One vector is turned by the same rotation once a step. Each row is the vector after some number of steps, and that number follows the row.
The counts run from 0 to 351.
[-11 -10 -12   5 -24   2  16 -18  23   0  20  -5 -18 -10  12 -21  -7  -3
 -20  14   5  10 -15 -11   5   1 -10  26 -14 -25  -8  -4   2  -9] | 119
[ -6   7 -16  -4 -35  18  13 -10  40   5   3 -11 -15   1   3   2  -2   1
  11   1  14  11  -8  -1  11  14 -22  18   7  -3  22  12  -9  -9] | 101
[  2  23   3   5   1  22  -4 -17  42  -5 -13  -7  -8   8  13   3  -1  -3
  -6 -16   5  15   9 -26   3  -6  -7  12  16 -19   5   9 -15 -16] | 147
[  2 -13   7   4 -21   2   0 -28   8  -2  13   6   6   6 -15  -7   9 -15
  -1  17  -8   9  17  21   6 -17  -5  31  -7  -5 -20  12  20 -15] | 280
[ 12  10  -5  -6  -8   6  17 -18  20  -5   4  10  -5  13  32  -2   5  -6
 -11  16  -5   5  -8 -15  -5  15  25  28   4 -18 -25   1   7 -15] | 341
[ 17   7  -3 -10 -16   5  22 -31  27 -15  17   8 -16  -1  17  -3  -7 -14
  -6   6   8  13   2 -14   7   1  -4  26  20   9   7   7  13 -10] | 110
[  3  17   5 -12  -8   4  20   2  18  -2 -16  -2  23 -11  19  11  20  -3
  15 -30 -10 -12   0   5   4 -11   9   3  18 -16  24  18  -4   8] | 205
[ 11 -16   3  -9 -21 -13   9  -7  -6 -13  10  13  16   0   6 -17  30 -21
   4  -1 -19 -13   7  10   9   4  -3  34   9  -3 -16  10  21   8] | 49
[ 18  -1   1 -10 -17 -17  18  -7  15   7  20  12  -4  12  18   0  12 -14
  24  24 -10  -1  12  -1  14  13   2  33  20  -6  -4  11  15  -1] | 63
[ 10  20  12  -4 -20 -13  -3 -31  25 -10   6  11  -9  -2   1  18   4 -12
  16  -9 -11   9   4   3   7   1 -19  32  10   5  10   4   4 -21] | 285
[-14  15 -18  12 -31  32   8 -10  22 -11 -13   0  -4  11  -5   1  14  -1
  -1  21   2   7   1  16   0  14   8   8  -1 -17 -22   9  -7 -14] | 324
[ -9  13 -16   6 -23  34  20 -11  37  -9  -7 -14 -13   6   2  -2 -11  -6
  -5   4  12  20  -1   6   3  -5  -3   1  16 -15   7  15  -8  -8] | 125
[  6   8   8 -15  -1 -11  15   4  26  26   8  -1  11  -9  16  11  13   9
  33   6  -9  -6  11  -1  13  -8   4  17   4 -27  23   8  -5  -4] | 227
[  2  -4   9   2   6  -9  -1 -11  14   1  -8   0  13   1  29 -16  15  -7
 -25 -22 -12  -6   3 -27   0 -11  13  22  -6 -32 -17   9   3  -4] | 177
[ -6  17  -2  10   1  25   1  -5  37   0 -26 -16   4  16   9   0  -1  -3
  -6 -19  -1  13   8 -10  -2 -10   6   4  10 -27  -3  21 -18 -11] | 160
[  5   5  12 -12  -6 -11  15  -4  25  27  10  -7  10   3  11  18   9   2
  39  -4  -6   0   9   8  12 -11  -6  22   2 -19  29  15  -2  -6] | 239
[ -5  -3   3   8 -31   8 -11 -29   9 -20   5  11   4 -12 -22 -14  18  -7
  -6  15  -5   4  14  12   8  -7 -12  25  -6  -7 -21  -1   9 -16] | 291
[ -2  -7  -8   2 -23  14 -12   3  17  14  -2  -5  12   8 -10 -11  32  -2
  22  21  -1  -2  25   8  18  14 -12  24   2 -10  -6  12  -9  -3] | 57
[  2  -9   8   4  -6   9  -4   0   3 -23  -2   2  24 -15 -12 -23  34  -7
   5  -7 -18  -7   9  19  10 -13 -13   6  -7 -37  -8 -10   0   2] | 12
[  3  20   8  -7   1   8  -2  -3  24  -3 -25   0  23 -14  15   2  26   5
   8 -29  -3 -12  10 -14   5  -9   3   3  15 -20  19  10 -15   3] | 194
[-16   7 -16   9 -25  34   2  -5  22  -5 -14  -6   2   7   0  -9  20   6
  -6  18   6   1  -4   4  -2  18   7  12 -12 -24 -21   3 -14 -15] | 336
[ -6   3   5  -7 -27  11   9 -12  17   5  -4  -7  15 -10 -15  11  14  -3
  27 -14  -3   0   6  32  10 -14 -20  13   0  -6  28  19  -1  -2] | 253
[  0  32  -8  -3 -24  10  11 -18  26 -19 -11   4 -11  -3  19  11  10  -4
   4 -17  -2  -1 -17  -9  -2  26  -3  17   8  -6   5  -2  -8 -15] | 332
[ -1 -16   6  -8  -5  17   4  -7   9  16   0  -4  31  -3  -8  -9  29   5
  14  15  -2  -3  27  17  10 -25  10  14  -2 -15   0  23   9   4] | 232
[-15 -14   3  -1  -5   7   1   8  11  21 -13 -17  32  -2   6 -12  30   7
   5  -5  -6 -10   8   5   6 -16   6  13 -14 -36   0  20  -8   4] | 209
[  5 -10 -11  -8 -29  28   0 -14  18  -4  -3   0  13   8 -11 -10  24 -12
   5  11   9   4  22   8  14   9 -12  23  17  18  -2  26   6  -1] | 80
[  0  35  -6   2 -29   1   7 -20  24 -22  -3  13 -18 -15  13   8   9  -4
   7  -2  -6  -3 -12  -7   3  19  -4  18  10  -9   3  -9  -8 -20] | 320
[-14  15  -3  11 -33  18  -4 -13  30   0   0  -5  -9  -2 -19  10   8  -3
  22  11  -2  10   8  22   9   1 -19  18  -3 -17   4   7 -10 -20] | 288
[-15   4  -3  12 -38  15 -10 -24  12 -21   3   7   2 -19 -24  -9  20  -9
   1   9  -3   0   7  22  11  -8 -18  16 -10  -9  -8   0  -1 -18] | 290
[ 17   8  13  -7   2 -15  22  -1  10 -14   8  -1   6   1  18   1   6 -16
  16 -24 -28  -1 -12  10  -2  -7  -7  12   1 -38  10  -6   7   3] | 5
[ 12   4  -7 -13 -25 -11  23  -1  19  10  15   6  -6  14  17   6   7 -15
  27  17 -10  -3   2  10  13  18  -2  26  21  -7   5  14   6   2] | 64
[  5   7  10  -9  -9  -1  19  -9  24  19   8  -4   3   6   1  22   5  -4
  33  -1  -9   6  11  20   9 -13  -3  19  13 -11  22  21   6  -7] | 251
[ -8   2 -10  10 -21  32   7 -20  22 -29 -10  -3   3 -13  -4 -25   4  -8
 -30  -5  11   8   1  -2   3 -17  -3   0   5 -16  -9   7  -2  -5] | 139
[-12 -23   3  -8 -11  -6  17   2   2  17   3  -8  30  -7   9 -14  22   0
   2  -8 -10 -13  -1  19   4 -16   2  17 -17 -29   2  18   9   9] | 222
[ -5 -11  -3   4 -27   5   7   8   0  -8  -3  -3  19   8  -7 -16  28 -18
  15  -4 -20  -9   4  32   7   1 -11  14  -3 -23 -10  16   3  13] | 35
[ 12  16  16  -5 -16 -16  -1 -29  21  -5  15  13  -6 -15  -1  12   6  -8
  21   5  -7   4  11   0  15  -7 -19  32   8  -5  15  -3   5 -19] | 273
[  7   7  -5   1 -13  -3  10 -22  19  -4   4   5 -10  21  26   1   2  -8
 -10   7 -10   4 -10 -12  -4  19  12  36  -5 -16 -27   5  10 -18] | 329
